In the data rows, the value 128 means zero.
Here are some points:
[ 92  92  99  90  90 100 144  90 199 180 222 255 196 140 117 122]
[195 174 185 175 180 138  88  90  99  94  93  91  91  91 115  96]
[ 92 133 123 111 102 161 187 151 136 116 106  91 124 159 160 153]
[105 113 112 117 101 115 130 113  90 104 127 146 141 119 119  93]
[119 111 142 166 188 125 128 124  90  94  99  91 122 102 105 107]
[ 92  97  91 102 142 127 128  90 134 133 128 135 255  91 102  98]
[ 92 116 112 121 136 132 170 164 125  95  97  91  91  91 107 110]
[126 149 163 146 176 126  88  90  90  98  93  91 124  91 128  93]
[103  92 121  92  90 119 129 132 186 162 166 209 199 197 145 109]
[107 100 105  90  90  93  88  90  90 118 131 166  91 126 150 152]
[105 116  92 114 111 132 196 193 217 139 107 149 140 153 157 187]
[105 110 100  92 111 136 159 112 166 134 143 112 141 159 162 171]
[116  95 153 193 165 150 154  90 105 105  93  91  91  91  92  96]
[183 183 190 151 131 116  93  90 121  99 114  91 108  91 113  96]
[ 92 102  91  93  90 100 140 153 195 152 145 184 183 228 152 145]
[143 126 135 134 131 142 130 186 156 149 153 145 117 110 123 124]
[ 92  92 100  92  90  99  88 129 180 206 224 223 179  91 114  98]
[188 171 189 170 142 136  88 133  90  94 111  91 125  91 100 103]
26 more points follow, each with its number after it:
[141 118 134 126 117 153 170 163 102 121 106  91 133 164 188 255] 0
[ 97  93 107 100 105  93 150 105  90  99  93 104 136 142 121 102] 1
[112 123 107 106  90  99 110 134 146 166 180 230 214 171 132 108] 2
[ 92  92  91  90  90  93  88  90  90 125 133 158 122 121 138 132] 3
[113 131 122 122 146 126 116 255 101 107 124  91 203 161 168 184] 4
[119  93  98 130 124 128  96  90  94 125 165 149  91  98  95  93] 5
[104 131 114 140 104 133  88 133 109 122 123 161 182 210 169 159] 6
[114 126  91  92  90 100  88 107  90 104 141 151 124 136 128 125] 7
[255  92 128  90  90 124 111 101 106 101  93 152 111 157 154 109] 8
[157 103  94  90  90  93 120 112 121 124 108  99 100 132 167 140] 9
[196 243 201 141 159 255 118  90  90  94  96  91  91 122 114 127] 10
[ 92  92  91  96  90 116  88  90 103 115  98  91 115 135 142 145] 11
[113 124 132 143 140 144 179 191 179 111 137 115 127 102 123  93] 12
[117  92 140 117  90 110 178 202 215 156 176 142 123  93  92 119] 13
[110 167  91 153 146 110 155 139 165 159 141 190 126 109 121 109] 14
[104 104  91  90  90 118  88 107 106 112 141 145 117 136 136 162] 15
[ 92  92 101 101  90  99  88  90  90 128 135 170 149 119 137 141] 16
[ 92 104  91 115  90 129 146 179 183 140 137 158 203 227 185 170] 17
[147 158 184 185 177 157 154 176 115 129 102  91  91  91 120 117] 18
[153 158 153 171 162 150 185 212 153 128 100  91  91 100 112 120] 19
[114 104  99 142 137 151 156  98 106 110 110  91 137 189 151 151] 20
[172 216 154 170 130 107 123  90  90 107  94 100  91 107 106 122] 21
[ 92 102  92  90 181 104 121 190 207 215 185 143 103  91 104  96] 22
[161 102 111 164 206 166 145 120  90  94  93 111  92  96 101 113] 23
[ 92 122 123  91  90 133 103 154 196 166 139 186 197 211 137 145] 24
[146 171 191 192 149 177 131 125 119  94  93  91  97  91 111  93] 25
Which two of these numbered points are nearest to each point below, ignoring the direction in which the first points spread most? Their numbers follow each, nearest first.
[119 114 142 126 171 144 209 181 172 110 116  99 134  94 112  95] > 12 19
[196 171 208 179 193 152 196 124 117 105  93  91  91  91 120 102] > 18 25
[118  97  91 100 124  93  92 144 221 226 208 175 103 109  92 127] > 22 5
[ 92  92  91 143 168 140 148 105 104 109  93 118 124 166 173 179] > 20 17
[149 255 103 184 213 164 167  98  90  94  93  91  91  91  92 118] > 14 21
[ 97  92  92  90  90  98  88 102  90 120 150 130 132 114 136 147] > 3 15
[139 112 138 106 115 127  88 109  90 109  96 167 187 181 150 170] > 6 24
[130 122 153 140 108 110  88 104  90 134 152 158 209 164 136 120] > 2 6
[133 145 160 157 144 127  88  90  90 103  95  91  91 103 115 112] > 15 16
[103  92 104  91 159 111 175 183 162 128 109 104 158 188 169 176] > 17 20
[ 92  96  91  90  90  99  88  90 205 112 135 153 139 125 134 127] > 15 11
[130 113 150 127 130 133 124 117  90 113 122 114 186 193 155 136] > 6 17
[ 92  92  91  97  90 135 150 159 154 142 172 195 100 107  98 103] > 5 25
